128 stands for zero in the data rows.
Here are some numbered points:
[187 139 144  96 199  95 153 100 102 107 110 246 100 115 229  77 113 182
 103  94 105  93  98 108 126 174 255 141 144 101 101 108] 0
[108 114 120 192  99 143 115 136 149 133 128 127 103 166 109 156 128 109
 123 132 127 101 110 114 120  86 103 106 152 134 135 121] 1
[106 102 101  87 106 112 113 101 141 118 151 138 170 108 134  90 152  98
 136 105 171 116 154 159 173 169 145 123 118 106 157 130] 2
[105  99  98  94 136 200 125 104 147  97 110 182 130 108 107  95 106  98
 109 114 106 164 111 209 108  90 123 111 107 125 106 118] 3
[183 181 169 141 119 105  95 179 119 133 112 108 153  99 105 122 119 173
 106 147 132 167 116  98 109 164 112 105 137 106 104 110] 4
[172 128 175 134 130 113  97 161 122 122 107  97 126  98 114 120 114 184
 112 130 147 130 111 100 103 155  98 129 100 103 130 113] 5
[101 108 100 129 152 255 161 129  94 117 105 131 107 105 106 130 104 110
 138 103 108 142 206 182  94 139 105 106 160 100 114 112] 6
[142 168 102  84 106 126 179  92 119 196 155 106 102 127 179 163 109  95
 255  90 123  90 111 102 164 115 106 190 199 117 186 160] 7
[120 111 124 142 128 132 186 109 163 103 120 110 139 113 109 142 108 124
 116 153 117 255 152 136 132 119 111 119 101 110 137 111] 8
[113 105 105  91 110 108 160  98 115 161 153 111 100 122 182 107 108  99
 188  99 105 135  99 115 160 151 147 158 161 115 214 176] 9
New points follow, each followed by the numbers of its five nearest points above, looking only along the 4 directions in which the numbered points spread most, nearest first.
[110 115 126  86 122 113 166 118 128 149 157  98 101 132 155 138 104 111
 182 102 109 161 114 105 166 129 122 133 128 148 188 156] 9 2 1 7 8
[130 159 108  90  94 102 172  99 137 176 189 163 113 114 114 147 167 101
 162  92 189  89 167 126 174  99 103 141 104 121 150 177] 9 2 1 7 8
[116 133 105  89  95 111 165  96 131 134 170 168 126 120 112 121 166 101
 146  94 162 156 179 146 187 112 110 118 106 116 145 141] 2 8 9 1 3
[166 130 133  95 174  95 141  99 109 104 119 224 120 115 197  79 134 160
 104  96 124 113 123 127 144 171 255 132 133 104 109 108] 0 2 5 3 9
[200 134 169  99 198 102 142  94 104 108 112 219 100 113 235  81 111 196
 106  92 104  92  92  98 133 182 255 168 183 102 101 107] 0 5 2 9 4
[125 137 105  93  99 110 185  97 132 175 184 137 108 122 133 143 152 102
 173  95 161 103 155 121 175 103 114 145 102 122 173 182] 9 2 7 1 8
[120 153 107  91  97 118 183  96 137 134 185 182 112 112 103 128 154 101
 153  89 162 140 167 135 191 103 118 119 102 119 148 140] 2 9 8 1 3
[102 101 137 173 108 120  94 150 144 123 112 110 101 180 111 167 108 129
 111 130 113  96  93 105 102  80 100 100 150 157 113 113] 1 5 4 8 6
[108 124 105 127 165 157 141 110  92 123 130 116 118 105 121 109 118 126
 141 118 128  92 180 155 118 170 104 132 122 129 136 138] 1 3 6 2 8
[103  99  99 255 100 207  97 173 212 128 105 108 153 183 109 197 181  98
 118 203 107 100  99 125 102  83  99 102 183 178 104 111] 1 6 8 5 4
[119 109 125 139 178 158 120 122  88 101 109  96 121 100 124  91 105 151
 123 125 116 101 168 149 105 192 101 123 121 125 132 117] 1 8 5 3 6
[104 100 106 255 101 170  96 189 190 155 107 104 147 192 105 222 185 105
 113 173 104 125 104 115 101  78 105 104 115 160  95 111] 1 8 5 4 6
[134 255  96 130 104 242 102 136 147 183 181 126 201 103 106 167 115 105
 139 114 118 176 181 133 112 152 126 101 137 107 153 121] 1 8 6 5 3
[101 106 110 255  97 101 105 128 170 162 115 113 102 175 116 160 147 114
 109 255 111 105  92  97  95  83 101 120 255 107 157 150] 1 5 4 8 6
[104 101 107 255 102 209 101 160 181 137 108 113 110 190 109 170 153 108
 115 195 106  95  93 112  99  78  98  99 208 148 130 108] 1 6 5 8 4
[190 110 179  99 202 109 138  96 101  97 113 181  99 118 243  78 110 196
 108  93 103  91  97  95 127 177 255 179 172 105 102 109] 0 5 2 9 4
[102 104  99 255  94 132 102 138 213 167 115 113 102 167 108 161 167 111
 117 255 114 102  90  98  96  81 102 102 255 108 168 160] 1 5 4 8 6
[102 101 100 109 129 106 125  94 119 100 104 123 179 135 106  97 138  98
 109 148 115 255 179 174 151 157 104 112 132 112 131 117] 8 2 3 1 5
[112 120 108  86 107 118 186  97 131 162 174  95  97 119 164 125 104  94
 209  91 109 175 122 108 190 141 130 146 134 119 221 173] 9 7 2 1 8
[118 148 103 131 140 236 143 138 108 130 119 126 132 104 108 137 107 114
 130 117 115 152 192 165 100 147 111 104 153 103 120 116] 6 1 3 8 2
